-.43  .17  -.29  -.36  -.40  -.27  -.32  -.22  .16  .39  -.24  .05  -.15  -.10  -.36  -.18
-.65  -.05  -.42  -.17  .18  .11  -.48  -.14  -.05  -.08  -.26  -.08  -.68  -.39  -.77  -.01
-.34  -.55  -.32  -.04  -.24  -.19  -.05  .20  -.66  -.19  .12  -.25  -.39  -.23  -.28  .34
=>
-.65  -.05  -.42  -.17  .18  .11  -.48  -.14  -.05  -.08  -.26  -.08  -.68  -.39  -.77  -.01
-.34  -.55  -.32  -.04  -.24  -.19  -.05  .20  -.66  -.19  .12  -.25  -.39  -.23  -.28  .34
-.43  .17  -.29  -.36  -.40  -.27  -.32  -.22  .16  .39  -.24  .05  -.15  -.10  -.36  -.18

-.39  -.58  -.11  .49  -.28  -.54  .17  .63  -.43  -.46  .44  -.43  -.35
-.59  -.54  -.49  -.48  .03  .05  -.04  -.59  -.01  -.04  -.36  -.45  -.25
.41  .54  .50  .64  -.29  -.07  -.41  .41  -.47  .12  -.49  .44  -.45
-.46  -.21  .33  .55  -.54  .35  -.13  .53  -.24  .41  .11  .16  .61
-.07  -.38  -.52  -.57  .44  .66  .11  -.17  .52  .57  .50  -.36  -.14
.47  .42  -.31  -.60  .42  -.43  .49  -.56  .50  -.35  .38  .42  -.01
=>
-.07  -.38  -.52  -.57  .44  .66  .11  -.17  .52  .57  .50  -.36  -.14
-.59  -.54  -.49  -.48  .03  .05  -.04  -.59  -.01  -.04  -.36  -.45  -.25
.47  .42  -.31  -.60  .42  -.43  .49  -.56  .50  -.35  .38  .42  -.01
-.39  -.58  -.11  .49  -.28  -.54  .17  .63  -.43  -.46  .44  -.43  -.35
-.46  -.21  .33  .55  -.54  .35  -.13  .53  -.24  .41  .11  .16  .61
.41  .54  .50  .64  -.29  -.07  -.41  .41  -.47  .12  -.49  .44  -.45

-.10  .35  -.08
.02  .37  .04
-.16  .69  -.12
=>
-.16  .69  -.12
-.10  .35  -.08
.02  .37  .04

.29  .30  .39  .25  .22  -.71  -.61  .20  .05  .25  .11  -.07
.21  .32  -.05  .31  .00  .52  .08  .10  -.78  -.12  -.23  .15
-.10  .48  .12  .39  -.01  -.56  .10  .22  .61  -.24  .31  .07
.54  .00  .18  .14  .44  -.12  -.16  -.59  -.39  -.01  .06  .56
-.14  .26  .21  -.11  -.11  .54  .38  .06  .67  .26  -.09  .23
.42  .28  -.25  .18  .53  -.37  -.15  .02  .22  .30  .01  -.24
=>
.42  .28  -.25  .18  .53  -.37  -.15  .02  .22  .30  .01  -.24
.21  .32  -.05  .31  .00  .52  .08  .10  -.78  -.12  -.23  .15
-.10  .48  .12  .39  -.01  -.56  .10  .22  .61  -.24  .31  .07
.54  .00  .18  .14  .44  -.12  -.16  -.59  -.39  -.01  .06  .56
-.14  .26  .21  -.11  -.11  .54  .38  .06  .67  .26  -.09  .23
.29  .30  .39  .25  .22  -.71  -.61  .20  .05  .25  .11  -.07

-.71  .16  .59  .56  -.58  .20
-.30  .36  .46  .47  -.61  -.18
-.20  -.39  .40  .43  .22  .20
.22  -.39  .10  -.59  -.48  -.68
.04  -.19  .19  -.16  .44  .00
-.18  -.64  .00  -.70  -.03  -.61
-.01  -.08  .23  -.55  .38  .18
.03  .36  -.09  .63  -.48  -.03
-.02  -.45  -.35  .01  .51  -.05
=>
-.02  -.45  -.35  .01  .51  -.05
.03  .36  -.09  .63  -.48  -.03
-.18  -.64  .00  -.70  -.03  -.61
.22  -.39  .10  -.59  -.48  -.68
.04  -.19  .19  -.16  .44  .00
-.01  -.08  .23  -.55  .38  .18
-.20  -.39  .40  .43  .22  .20
-.30  .36  .46  .47  -.61  -.18
-.71  .16  .59  .56  -.58  .20

-.57  -.51  .38  .42  .53  -.53  .44  -.55  -.28  -.44  -.59  -.39  -.67  .18
.20  -.44  -.35  -.66  -.53  -.62  .52  .31  -.28  -.54  .07  .28  -.60  -.33
.26  .54  .22  .46  .59  .54  .54  -.43  -.32  .38  .36  -.19  .68  .43
.64  .62  -.70  -.72  -.67  .53  .57  .34  -.11  .59  .55  .25  .54  .56
.46  .70  -.55  -.56  .51  .69  .57  -.60  -.47  .68  .22  -.60  .61  .55
=>
.64  .62  -.70  -.72  -.67  .53  .57  .34  -.11  .59  .55  .25  .54  .56
.46  .70  -.55  -.56  .51  .69  .57  -.60  -.47  .68  .22  -.60  .61  .55
.20  -.44  -.35  -.66  -.53  -.62  .52  .31  -.28  -.54  .07  .28  -.60  -.33
.26  .54  .22  .46  .59  .54  .54  -.43  -.32  .38  .36  -.19  .68  .43
-.57  -.51  .38  .42  .53  -.53  .44  -.55  -.28  -.44  -.59  -.39  -.67  .18
